Look-ups in named tables: a row name and a column name give one cell, copied from the table.

Table Kuz
,Lupet,Zalig,Zelade,Ges,Magu,Bigin
Vez,146,93,172,203,126,97
Nalirog,130,106,177,209,85,119
Fematem,142,154,170,181,74,226
Ger,169,188,125,175,110,134
Rupuder,156,196,133,184,83,129
Sedup,206,148,108,169,177,85
Bibol,221,183,108,156,158,160
Migolof,152,145,152,202,98,120
Katubak,199,91,132,176,198,50

Zelade of Bibol is 108
Bigin of Katubak is 50
Bigin of Rupuder is 129
Lupet of Katubak is 199
Zelade of Nalirog is 177
Bigin of Sedup is 85
Zelade of Sedup is 108
Ges of Bibol is 156

Sos
        Nofoz  Bimez  Lesiten  Lezin   Suru    Reg  Pobed   Bifa   Mati
Folupi  59.58  59.65    59.64  59.63  59.56  49.15  59.64  55.73  59.64
Veg     92.20  92.31    92.35  92.29  92.17  16.46  92.29  87.72  92.44
Gesa    60.05  60.12    60.12  60.10  60.03  48.67  60.11  56.25  60.12
Lidib   27.91  27.92    27.88  27.92  27.89  80.88  27.93  24.78  27.79
Bokefu  29.31  29.32    29.30  29.33  29.30  79.46  29.33  26.34  29.21
Pideko  28.37  28.38    28.35  28.39  28.36  80.41  28.40  25.30  28.26
Fil     98.82  98.94    98.98  98.91  98.79   9.83  98.92  94.22  99.10
Fakode  61.77  61.83    61.84  61.83  61.75  46.94  61.83  58.15  61.86
Moz     22.07  22.07    22.03  22.08  22.05  86.73  22.09  19.14  21.92
Ret     47.44  47.49    47.47  47.48  47.42  61.31  47.49  43.94  47.44

Suru of Gesa = 60.03
Mati of Folupi = 59.64
Bifa of Fakode = 58.15
Mati of Pideko = 28.26
Pobed of Moz = 22.09
Reg of Folupi = 49.15
Mati of Lidib = 27.79
Nofoz of Moz = 22.07
Bimez of Pideko = 28.38
Pobed of Lidib = 27.93
Nofoz of Gesa = 60.05
Row with the largest Lezin: Fil

Vigude:
|  | Dulofa | Kaz | Duromol | Taf | Siduga |
|---|---|---|---|---|---|
| Pefuli | 775 | 364 | 451 | 877 | 576 |
| Fima | 388 | 479 | 612 | 347 | 266 |
| Loga | 601 | 407 | 821 | 607 | 459 |
| Fadipo | 411 | 239 | 573 | 826 | 717 |
| Ren | 334 | 395 | 852 | 284 | 643 |
| Puset | 714 | 566 | 521 | 680 | 635 |
| Nado | 350 | 677 | 395 | 456 | 600 |
| Kapozu | 365 | 627 | 11 | 601 | 482 |

Siduga of Fadipo: 717
Duromol of Ren: 852
Duromol of Puset: 521
Siduga of Pefuli: 576
Taf of Fima: 347
Dulofa of Fima: 388
Dulofa of Nado: 350
Siduga of Kapozu: 482
Dulofa of Loga: 601

Lubogun
cols = Ser, Vefu, Foseg, Bemufe, Kul
Pev: [-3.45, -7.90, 0.71, -9.41, -5.16]
Luk: [-0.01, 1.08, 2.67, -1.96, -4.77]
Vof: [-4.96, -1.00, -0.76, 1.50, -0.45]
Zuladom: [5.01, -0.96, 3.96, -4.16, -9.75]

Kul of Vof = -0.45
Bemufe of Zuladom = -4.16
Ser of Pev = -3.45
Foseg of Zuladom = 3.96
Foseg of Vof = -0.76
Vefu of Luk = 1.08
Foseg of Luk = 2.67

Beguv:
,Gafumiz,Nik
Nukikod,93968,-28940
Dunebep,44911,71457
Bokidez,-80573,-51021

Gafumiz of Dunebep = 44911
Nik of Dunebep = 71457
Nik of Nukikod = -28940
Gafumiz of Bokidez = -80573
Nik of Bokidez = -51021
Gafumiz of Nukikod = 93968

Ruvob:
|  | Pupek | Buku |
|---|---|---|
| Gomag | 29 | 52 |
| Mumotod | 76 | 57 |
| Kot | 31 | 54 |
| Vivekeg | 58 | 58 |
| Sonod | 20 | 45 |
| Sarotek | 56 | 49 |
| San | 95 | 55 |
| Sogatu | 31 | 53 |
| Dobid | 50 | 53 |
| Reli | 46 | 53 |
| Lur | 67 | 55 |
| Liv | 52 | 55 |
| Gur | 26 | 49 |

What is the Buku of Lur in Ruvob? 55
What is the Buku of Liv in Ruvob? 55
What is the Buku of San in Ruvob? 55
What is the Buku of Gomag in Ruvob? 52
What is the Pupek of Mumotod in Ruvob? 76
What is the Buku of Mumotod in Ruvob? 57
What is the Pupek of Gomag in Ruvob? 29
What is the Pupek of Sarotek in Ruvob? 56
What is the Buku of Sogatu in Ruvob? 53
What is the Buku of Sarotek in Ruvob? 49
What is the Pupek of Liv in Ruvob? 52
What is the Pupek of Kot in Ruvob? 31
What is the Pupek of Dobid in Ruvob? 50
What is the Pupek of Lur in Ruvob? 67
What is the Pupek of Reli in Ruvob? 46
What is the Pupek of San in Ruvob? 95
What is the Buku of Sonod in Ruvob? 45
What is the Buku of Vivekeg in Ruvob? 58
What is the Pupek of Gur in Ruvob? 26

